Rows swapped in pairs by one turn or mirror: which row each one swaps with:
The rows were stretched afterwards, more along some directions than others.
mev: [ -2  10   9  21   8 -12  -2  16  -7  -3  -7 -17   7   3   6  11   3  -7
  29   6   4  18   1 -14 -11   6   2 -11  12]
Diti: [19 -3  4 -2 -1  1  2  4  2  3 -8 -7 10 -8 -6  5  6  0 11  5  8  8  2 -7
  0  7  4 -2  3]
ror: [ 13  -2  10  -2   1  -5   9  -5   5  -4   0 -13   3   6  18   1   3  -2
  18  -1   1   2  -6  14  -5 -20   4 -29   0]
digi: [ 18   9   7   1  14 -15   9   9   8  -4   6 -24  23   0  13   4  -9  -6
  31  -7   3  14   8  -7 -17  -4   3 -24  10]
supaf: [  5   9  -2   3   4   4   5   5   2  -4  -8 -15  -3  -5  13   5  13 -10
  11   6 -16  12 -11  -8 -28   4  -5 -13   2]
Vuzo: [  7  -2  16   4   6  -6  -5  10   3  -4  -7 -18  19  -3   8  15   3  -6
  28   5  12   4  -2 -10   5   0   1 -16  -2]
piv: [  0  -2   4   5  -3   7  -5  16  12 -11 -20 -14  24   2   6  11   4 -12
   4  -4   1   7   4 -16  -2   2  16  10 -13]
Mubid: [ -1   6   2   6   2   4   5   7  -1   1   6 -13   4  -5   2   2   8 -14
   2   4  -2  10  -1  -4  -5  12  -2   1   7]
dabal: [  2  -7  14   5  -8   0 -19  14   9 -13 -21 -20  13   3  13  11   8  -3
  15  -2   9   0   7  -6   2   1  17  -2 -13]
Rodak: [ -3   7  -8   2  12   8   5  13   2  -7  -4 -15  22   3  27  11  13  -5
  17   3  -1  15  11   0  -1  -3  27   7   6]
Kam: [ -2   5  14   7  -1  -6  -9  23   4  -8 -11 -26  18  -4   6   9  -8  -9
  20  -6   8   7   3  -3 -11  10  13 -19  -2]
fizer: [  5   0   4   6   0  -1  -8  14  10 -11  -4 -16  20   0  16   4   1  -6
  12 -11   4  18   9   8   1   3  22  -6   5]
bez: [ -1   0  -2  -3   8   5   5  11  13  -8  -5 -23  20   2  11   9  13 -10
  11  -5  -5  15   4 -18 -17 -11   5 -11 -15]
lunem: [ 12  -5 -10   3  15   0  11  15   3 -13   0 -17  36   7   0  14   8  -8
  16  -4   9  22  17 -17 -14  -8   1   3  -1]
Dus: [ -3   2   1   5  11   5  10  15  -1   0   4 -10   8  10  11  15   2  -3
  20  -4  -3  19   5  -5 -10   9  10  -2   7]
per: [ -4   6   2   5  14   9  -5  25   2  -3  -7 -20  18  11  13  19   6  -9
  13  -7   1  14   4 -17 -23  -3  -7 -11  -4]
ligum: [  3  -3   2   6   3   6 -10   3   4  -3  -8 -10  18   6  15  11   6   3
  15  11   2  16  -3   2   2   1  26   9  11]
tul: [  4  12   0  10  13   3   5  21  -4  -7  -5 -18  15   7  20   3  -4  -5
  15  -8  -2  20   2   5  -5   5  10  -5   0]
poza: [ -2   5  -5  -1   8   8   8  27   5 -10  -8 -17  23  -1   4  21   6 -11
  14  -4  -1   6  11 -11 -15  10   1   2  -7]
Som: [  9  -3  15  -5  -4   7   1   2   2  -6   1 -22   6  -8  12   1   5  -8
  18  -9  -6  -2  -9   9  -8   1  -4 -16  -5]
suru: [  3   2  10   8   5   2   4   3   0  -3  -9 -14   5   2  14  18  13  -1
  23   4   3  14  -3   1 -19  -7 -10 -12   3]
mut: [ 12  -3   2  -6   1   8  -6  21  25 -11 -11 -27  26   6  13   5   0  -9
  12 -19   1  16   2 -15 -11  10  10   3  -9]
bezit: [  9  -5  24  -1  -3   4  -4   6   7 -12  -9 -29  13 -10  11   5   6  -7
  21  -7  -3   0  -1 -13  -8  -1  -7 -33  -8]
puret: [ 4 -3 -5  4  4 10  4  6  2 -1 -5 -7 18 -2 11 13 19 -6 15  4 -1 24  9 -7
 -8  0 19  6  6]
tibub: [  5  -7  10  -5  -1  -1  -5  13   5  -7  -5 -27  27  -3  15   6   8  -5
  17   3   4   2   7  -3  18  -4  16 -13  -3]
podos: [  0   5  19  15  -3 -17 -11   9   0   0  -8 -15  21   8  -2  12  -5   1
  24   8  18   5  12   0   6 -11  12 -13   6]
zitub: [  8  17 -11  15  14  -8   9  -1  -7  -1  -2 -11  15  -1   2   2  -1  10
  21  12  -3  19   3  -3  -2  -5   3   3  14]
numad: [  4   1   9  12   7   7  -6   9  -1  -5  -4 -23   9  -7  10   5   2  -1
  14  -4  -8   9  -2 -11 -20   0  -8 -22  -5]
tek: [  6   2   5  16   8   5  -2  11  -2   2  -1 -17   5   0  15   6  -1  -5
  19  -6  -4  17  -9  10  -6  14   6 -11   3]
Lurub: [ 21   3   3  -8   1 -14   0   5  14 -10  -5 -18  34   0   8   1  -3  -3
  11   0  16   1  17   0  11  -8  26  -1   5]
remar: [  1  -7   6   0  -3   5   5  15  13 -12  -3 -15  16  -9  -2   6  11  -9
   4  -7  -1   3   5 -15  -5   3   3 -12  -6]
gifib: [ 16  -2  10   0   0  -4   2   8   7  -9  -3 -31  12 -10   5  -8  -3  -3
   4 -10   2   2   6  -7 -10  -2 -14 -28  -9]
rakol: [ 12   6   9   9   9  -1   0  18  13  -5  -4 -26  32  -3   3   3  -8  -7
  20 -14   6  14   7 -13  -9  10  -5 -13   7]
lunek: [  8   3  14  -4  -3  -8 -11  12  22  -9  -8 -23  17   9  24   6  -2 -13
  14 -11  11   2   1   6  -1  -1  19 -20 -11]
vebev: [ 11   4   9  -5  -6   1 -19  11  15  -6  -3 -13  13   5  19   5  -2  -7
  10  -5   8  10  -7  17   3  10  29  -5   2]
tib: [  2   2  -3   4   5 -12   6   6  17 -10  -3 -14  23   2   5  13   4   0
  24   9   7  19   4   1  -2  -5   9   4   6]
sude: [ 15 -10   5  -1  -8   1  -6   5  18  -6  -6 -18  13  -5  13   3   2 -10
   7 -14   0  13  -5  -6 -14   7  14  -2  -7]
mes: [  0  -8  -7  -6  -2   6 -10   5  12  -9  -4 -14  27  -5   9   9  16  -2
   3   7  -3  12   0  -2   7  -6  30   7  -1]
zoma: [ 12  -4  -2  -3  -1 -15  11   5  22  -4  -6 -15  18   0  -3   1  -5  -5
   6   5   8   6   9  10   7   0  18   6   1]
Nobe: [  3  11   2   4  13  10  14   3  -3   0   0 -13  -3   3  12   0   5 -14
  10   7  -6   6  -3  -3 -13  -2  -8 -11  -2]
Dos: [  9   1 -11  -5  11   5   7   8  17  -2  -8  -8  11   6   2  12   9  -2
  18   6   4  19   5  -5 -10  -2   4  13   0]
bib: [  3   9 -17   5  13  -1   9   5   9  -6   0 -11  25   4  21  12   8   0
  16   9  -4  22   6   0  -7 -11  15  12   7]
kaso: [  1  -6  11   8  -5   3   2   3   7   4  -6 -18   1   1   1   4   2 -10
  11  -7  -5   9   2  -2  -3   7  12 -16  -2]
fur: [ 11   4   8   2   5  -1  -3  12  -3  -9  -9 -26  30  -2  24  11   3   0
  16   1  12   4   9  -8  -7 -10   0 -19  -4]
fazo: [ 19   8   7   4   6  -8   1  -2   4 -12  -2  -8   9  -5   5   4  -1   4
  19   2  11   9   3   3  -2   4  -1  -6   3]
kaluk: [  4   6   6   8   4  -1  14  -7  -2  -3   6 -15   4   2   7   1   2  -4
   8   6   4   0   7  10  -2   2   0 -13   8]
lup: [  2  -4  16   7  -2   4  -6   4   8  -4 -18 -16  16   1  13  15   8  -3
   8   4  13   1   9  -1   9 -18  15  -7 -13]
daz: [  9   4   5   3   6  -1  -3  26  17 -13  -3 -27  32  -2   8   6  -8  -7
  19 -21   4  13  10 -17  -6  21   5  -2   0]
riz: [  8  -1  21   9   2   0   4  -6   6  -8 -14 -23  -5  -5  19   1   7  -8
  24  -7  -2   3   3  -7 -15  -4   4 -31  -9]
lal: [ 6 10 -3 12  7 -5  6  6  7 -6  2 -7 15 14  2  7 -8 -8 11 -4  2 15 12  7
 -8  1 10  5  6]
Piz: [  6  -7   8   0 -11  13   4 -10   8  -6  -9  -7   0 -10   4   3  14 -10
  -7   3  -5   2 -11   1  -7   5   9   0 -10]
guf: [  9  16  10   3   3 -15 -11  13   9  -8  -2 -28  27   9  18   3 -12  -4
  17  -8   8   4  11   3  -3  -3   8 -17  -1]
Vuf: [ 11   4  -3   5   1 -12  12  -7  17  -2  -5  -9   4  -5  -1   9   6  -1
  21   6   1  17   6   7  -9   5   6   2   5]
fab: [  1   7   3   8   1  -7   8   2   1  -5  -9 -12   8   3   5   9   5  -5
  12  10   7   5   1  -2 -15  -9  17 -15   0]
nul: [ 11   4   1   5  14 -11  14  10   7   5   8 -18   6   6   7   3  -3  -9
  17   0   1  18   9   6 -13   3  -8 -13  12]
nemer: [  9  -5  -1  -5   8   6   5  27  19 -10  -3 -28  23   6  12   7  -1 -11
  17 -19  -3  24  10  -7 -18  14   3   2  -5]
legir: [  8  18  11   6  12   1  -6  19   0  -3  -7 -28  21   7  25   6  -7  -5
  16  -5   4   9   2  -9 -11  -3  -1 -21  -6]
gavir: [ 13   2  11   2   4  -2  -9  -7   5  -2 -16 -19  16  -2   7   8   6  10
  14   7  16   1  16  -2   0 -16  13 -14  -1]
Vaza: [  7  11  15   2   2 -10 -10  -3   0  -3 -11 -15  11  -6   8   5   3   0
  22  12  -1   1   3 -10   3  -1  13 -15   0]
mufe: [  8  15  -8   3  -1 -11  12   2   0  -2 -10  -9  15   4 -10   3   1   1
   2  11   2   5  15   0  -4  -6   5   6   5]
nev: [ 17  -5   2  -3   0  -5   1  -6  18  -5   1 -13  12  -1   2  -1   8  -6
   5  -4   1   6  -4   3   2 -10   0 -10   1]
pivi: [ -1   7   7  13   8  -2  -6  20  -3  -2 -14 -17  25   9   3  14   6  -4
  15   3  19  14  18 -22   5  -1  12   9   0]
bazaf: [  0   0  -6  -7   5   9  -6  11   0  -5  -2 -16   2   7  17  10  17  -7
  14   3  -4  13   1  -8  -5  12  13   4  -5]
Defo: [ 17   7   3  10   6 -25  -2   1  14   2   2 -16   8   5  -6   0 -10   4
  19   2   9  18   2  -1  -2  -3   7 -15  15]
povu: [  0 -11  -6   1   5  12  -5   9   0  -4  -9  -8  12   5   3  13  19  -6
  15   7  -1  18  10 -21  -6   0   1   7  -2]
tuzan: [  7   7   2   9   5 -14   1   2   6  -3 -14 -13  14  10   2  13   1   9
  14  10  17   7  18   3   7 -14  12 -16   3]
paf: [  4   1  -5  -8   5   8  -5  27  11  -4  -8 -23  14   7   5   9   2  -9
  10 -12   0  20   0  -2 -17  16  11   6  -8]
mipo: [  7   6   9   5  10  -7   0   2   5  -8  -2 -19  16   6   5   2   2   7
  21  -4   4   5   8  -8   0  -8   1 -12  16]
nuro: [ 12   2  23   8  -6 -13 -15  -3  10  -4 -11 -16  13   2   3   6  -6   7
  14   0  17   0   2   5  12 -12  16 -16   5]
Lutin: [  8  15   5   6   5  -9   2  18   4  -3  -7 -22  16   6  10   2 -13  -5
   4  -3   8   6   8   7  -7   0   9  -8  -3]
domi: [  6  -5  13   5   3   6   5   8  14  -7 -12 -25   5   0  -2  10   6 -12
  12  -7   2   7   4 -20 -24  -2 -15 -20 -13]
reka: [ 11   4   6  -2  -3   4   5   3   0   1  -3 -13 -11  -1  16   2   9  -9
   5   3  -3   4 -14  13 -14   2   0 -16  -4]
roga: [ 12  -4  -5  -4  -2   1  -5   8  16 -10 -10 -19   8   4  10   6   9  -7
   9  -3   0  11  -2  10  -7   7  10  -5 -10]
Bab: [  1   8  -7   4   7   5   4  15   2  -3  -1 -17  10   4   3   9   6 -15
  10   5  -3  15   4 -20 -21  19   0  11   2]
rurut: [ 11  10  10   7   6   2   6  18   7 -12  -1 -26  19  -6  13   0  -7  -9
  27 -12  -7  14  -9  -1 -20  12  -7 -25   8]
feliz: [  7  18  -8   9  13  -9   7   5   5  -3  -3 -15  10   5  -1   4  -3  -7
  20   8  -1  21   9 -12 -27   8   8  -1  10]
sodid: [ -6   4  -2  10   3   0   0   5  -7   3 -12  -4   3  -3   6  12   9   0
   7  14   1   2  -5  -7  -1 -15   9  -7  -4]
lopu: [ 16  -7   0   1   2   6   7   1  10  -5  -2 -13  13  -2   6   4   3   2
  17   2  -1  19  -6   6  -8   4   5   0   4]
zozet: [  3  -3  -3   0   0   0   1  17   0  -2  -9 -10  20  -4  11  20  13 -15
   6  -1   7   8   0  -4  -1  -7  25   6 -15]
Vuful: [  9 -11  19   2  -6  -9 -18  15  11  -2 -12 -25  17   0  18   9  -4   2
  23  -8  17   9   6   4  11   0  19  -8  -8]

Swapped with Vaza: mipo
Swapped with Lutin: nemer
Swapped with kaso: tuzan
Swapped with lopu: reka

